Rotation paths and how fast each direction turns (degrees per step)
Each turn is a multiple of 5 degrees from 10 to 175, or 0.
Each row of a path follows its step; steps can be skipped.
path 1
step 0: [-15.6   4.4  14.3  -9.3 -27.6 -14.6   0.2   3.7   8.1 -22.2 -12.0  -5.2
  -0.7  24.5  37.8   1.7  22.1 -39.8  16.1 -21.8  -0.3  21.3 -20.3 -23.9
   7.7  24.6 -16.9]
step 1: [ 18.3  -2.5  24.3 -26.0  27.7   1.6  18.3  -3.1 -15.8 -32.1  14.1   3.8
 -30.6   7.1  35.9   4.1  27.5  -7.1 -32.1   0.2   2.7  12.4   8.6 -29.7
  -1.0 -14.9   3.9]
step 2: [  3.0 -12.1  14.4 -23.6  11.4   0.5   3.4 -47.1 -35.0   4.2  11.3 -16.8
 -14.1   1.0 -19.5  -5.5 -16.5   0.8 -40.9 -15.8  12.5 -30.4   5.7  -1.0
 -23.3  -5.1   2.7]
step 3: [-10.3  14.4 -33.1  -3.8 -27.1  -0.2   5.4   1.7 -37.0  -5.9  17.5  -8.8
  -5.0  25.9 -47.7 -13.8   2.9  14.8   4.1  -7.0   2.6 -16.6 -13.2   2.6
 -14.2  32.9 -20.1]
step 4: [ -2.0  15.6 -26.3  16.9 -18.4 -42.4  12.1  20.2 -15.5  -1.0  35.4  34.4
   6.1   8.6   6.2  12.1  13.7  24.0  15.0  -0.9  17.7  23.1  23.5  -5.4
   1.1  16.5   8.1]
step 5: [ 13.0  23.0  19.1  31.5  13.3 -16.0  34.0  -6.9  -3.6  34.5   2.5  38.2
   9.0 -21.4  31.5  18.0 -18.0  -4.6  -3.2   9.9  11.6 -18.4   7.3 -10.3
  15.3   5.0  -5.1]
step 6: [  8.2   0.0  18.4   2.0   5.2  36.1  20.3  11.9 -21.5  25.8 -44.2   1.8
   4.5   2.2 -11.3   3.4 -18.3  -3.3 -12.4 -20.6   7.2   2.8   5.8   9.8
  46.3  -2.2 -28.4]
step 7: [-30.9 -32.0  23.7   6.3 -25.3  18.7 -40.5   3.7 -17.2  -2.0  -1.0  -5.4
  -3.9  20.4  -1.4 -17.6  -4.0   2.7  -5.3  10.3  24.6  36.8   1.1  -0.9
  31.5   5.6 -12.1]
step 8: [ -4.9 -10.3  15.6  11.8  17.5  14.3 -18.8 -12.3  20.6 -12.5  20.1  34.3
 -18.1  36.3  -1.2 -17.6  10.3   1.3  -8.5  53.6  -8.5   8.5  13.5 -17.5
 -14.5  12.1   2.7]
step 9: [  6.6   8.5 -25.5 -12.5  25.5   0.9  11.7 -30.0  32.7  19.5 -10.3  31.8
  18.8  18.0 -30.7 -14.1  -3.2   6.4 -27.5   1.0  -2.8   2.0   1.9 -11.8
 -18.1 -30.0  12.8]
step 10: [-19.1  21.6 -32.4  13.0 -15.1   5.2   8.1   3.2  21.2  16.1  -9.9 -24.4
  15.0 -39.6 -24.7 -34.4  -2.0  23.4 -20.7  -7.6   9.3   3.5 -27.0 -14.4
   4.2  -4.8  -4.0]
Speeds:
[  8.4 -10.0  -0.7  -3.6  -3.5   1.9  -4.9  -1.2  -5.2   8.1  12.8   1.9
  -8.2   6.9 -13.3  -8.8  -2.4  -0.2  -1.3   0.9 -10.8   0.5  -4.4 -11.1
  -6.1  -4.4   9.6] -> 60
[  6.9   8.3  -5.9 -13.3   8.3  -7.9  -8.8   0.4  -3.8  -8.1   2.6  -4.9
   7.5  -5.2   2.1  -8.4  -0.6   6.8  -3.4  -6.5   2.2  -8.7   2.5 -12.5
   0.3  10.8  -0.2] -> 40
[ -0.4  -6.2   3.4   1.5   6.3   1.2 -18.9  -4.4  -5.6  -5.4 -10.7   6.7
  -9.2   2.9   8.4   2.8  -0.4  -7.5  -7.7  -4.9  -9.9   4.9  -2.8  -3.7
   4.6  -1.4 -10.3] -> 55
[  4.4  -3.1   0.2  -3.8  -7.0 -10.4  10.4   0.9  -1.0 -11.1  10.3 -11.2
  -1.2  -1.6   2.8   8.3  -1.8 -10.4  -7.5  -7.2  -8.5   1.2  -3.5   3.6
 -10.4  -1.5  -9.7] -> 25
[ -8.1   1.0  10.6  12.7   8.0  -6.0  -0.1   0.5  -2.3   1.3   1.4  -3.7
   1.2   0.5   0.0 -12.0  -0.5  -4.6   4.0  -2.1  -7.1 -11.4  18.2  -0.6
  -7.8  -6.2  -3.1] -> 115
[ -0.9  -0.3  14.9 -12.4  -7.5  10.1   2.5   8.8  -0.3  -1.8   5.0   7.0
  -1.5  -7.0   7.3 -11.3   2.1  -8.6  -4.9  -6.8  -0.1  -4.9   0.3   7.4
   8.8   0.7   6.3] -> 65
[-18.1   6.0  -5.1  -2.4   6.9  -1.7  -0.8   8.9  -8.4  -0.7   9.3  -6.0
  -1.1  -7.0  -3.3  -0.4   5.6  -7.3   3.0   3.1  -1.7  16.2  -0.9  -6.8
   7.7  -3.8   1.7] -> 110
path 2
step 0: [-15.7   3.8  -6.4 -22.5  -8.5 -10.1  12.9  -6.1  -5.7  -7.4 -35.7   2.2
  17.4  33.2  -7.7  34.0   2.5 -32.5  17.1  22.0   0.6  -1.2  -8.1  16.4
  -8.5  21.1  11.4]
step 1: [-15.6   2.0  14.3 -39.5  15.0  22.6   9.8 -18.6  -6.1   7.2  -5.8  21.8
  12.5  34.3  23.6 -23.6  -1.3 -17.2  23.9  -2.6   8.0 -12.8 -14.6   6.8
  -4.9   5.2 -13.5]
step 2: [-32.8 -12.1 -19.2   3.2  -6.5  -0.7  22.9   7.4  10.4  16.9 -36.6  34.1
  -1.5   6.9  16.7  -2.0  -6.5  10.9  20.6  28.6   9.0  -2.5 -13.2  21.0
   3.4  -2.5 -15.1]
step 3: [  8.6  12.3  19.8 -19.9   7.8   6.4  14.8  -4.2  31.2  -3.4 -25.3  10.0
   2.2 -10.6  43.3   3.3   6.0  -4.0   1.5   8.6 -23.5 -17.8 -20.9  29.9
  10.3  19.6 -13.3]
step 4: [-20.9   2.3 -16.0 -16.1  -6.9 -23.4   2.0   9.6  20.4 -32.8 -24.5  13.0
  10.2  19.6  12.5  11.1  -9.6 -29.5  -3.1   7.5  -0.3 -20.3 -10.7  27.8
 -25.2  -9.5  10.8]
step 5: [ -6.4  34.6   0.5 -28.4   2.0  -2.4  20.7   5.4  -0.2  15.8 -14.1   5.8
   4.9  33.3   9.7 -23.6 -21.6 -28.5   2.7  -5.9 -10.0 -23.9  -3.1   6.5
 -10.0  17.0 -27.2]
step 6: [-42.7  13.0 -24.8  -7.6   5.4 -16.1  10.4  10.6   2.5  17.6 -17.7  14.8
  -9.1   3.7  45.9  -3.5 -16.4  -7.2  21.9   9.6  14.3  10.8 -14.6  -5.7
 -15.0   9.4   8.2]
step 7: [-15.6   0.6   7.6  -6.2 -10.6 -12.5   7.9   6.6  14.4  26.0  -5.4   9.5
   3.5   8.7  35.4  -2.4  14.6  -7.1   7.8  15.5 -37.9 -37.5 -22.8   1.4
  22.3  18.9   6.4]
step 8: [-12.1 -17.2 -16.0 -20.2  -2.2 -35.5 -20.0   9.0  14.4 -20.9 -30.4  25.5
  24.9  -1.2  31.4 -19.2  -2.5  -8.0  -1.2 -15.2 -11.1 -14.6  -3.6   7.8
  -7.9  10.8   3.1]
step 9: [ -7.9  29.6  -6.9 -38.8 -13.7  -8.2   6.8  32.3  -5.7  -4.4 -31.0  -8.7
  -5.1   8.1  -9.3 -27.1  -5.0   0.1  12.6   8.4 -30.0 -23.2 -12.0   5.2
  -9.1  10.2  -7.1]
step 10: [-15.8   2.9  -5.8 -27.3  12.2  -6.5   5.7   4.7   5.0  18.6 -48.4   2.0
  -9.0   4.0  19.2  13.4 -12.1 -16.4  12.6 -22.8 -10.1   9.1 -11.8 -22.5
 -27.3  14.6  19.1]
Speeds:
[-17.3  -4.6   0.0   1.1  12.0   6.0   2.7  -2.0   2.8  17.7   6.2   8.6
  -1.5  -9.9  -1.0   2.2   7.4   1.4  -6.3   3.0  -5.5   2.9  -0.8  -2.7
  -4.2  -2.9  -6.3] -> 80
[ -0.2  -7.7  17.3   1.7  -2.3  -9.9   2.6   3.7  -1.2   6.5   4.8  -5.8
  -6.1   6.3   1.8  -5.4  -1.1 -12.5   6.7  10.1   4.8  10.9   3.1  -4.1
  -9.5   2.9  -2.4] -> 70
[ -7.8  11.6   0.2   1.3 -12.5  -5.7   2.0 -17.1   9.2  -0.1  -8.5  -3.0
   1.6  -2.3  -0.5  -7.8  11.6  -5.4   4.8  -4.5  -0.1   3.7  -1.9  -5.6
   1.3  -8.5  -5.1] -> 0
[ -8.3  16.3  -1.7  -2.1   2.4   4.2   0.2  -0.3 -10.3   8.3   2.4  -5.3
  -0.6  12.5   0.0  11.4  -0.5  -8.6  -1.5 -11.3   5.3   3.3  10.1   2.4
  -2.7   0.9   7.2] -> 70
[  0.0   7.1   7.8   5.3   3.1   2.9   0.3  -2.7   8.8   4.5  -8.1 -10.4
  -1.5 -10.1   4.5  12.0  -8.1   1.7   0.7   9.3  -2.7   5.4  -8.3  -3.3
   6.4   3.2  15.7] -> 100
[  3.3  -5.6   8.2  -2.7   3.4  15.7   7.3 -11.5   0.0  -5.4  -6.5   5.5
   2.0   4.8  -6.8   8.8   3.6   0.9   6.5   6.1  10.3   6.4   0.2  13.4
   0.9  -3.6  -5.2] -> 25
[-18.8   2.2   0.5   5.4  -3.8  -4.6  -6.3   0.2  -4.0 -12.8   3.2   3.6
  -5.8  -3.2  -1.5  -0.4  -2.8  10.9   5.2   7.0   8.0  -3.4   0.7   5.5
 -11.6  -5.1   9.6] -> 160
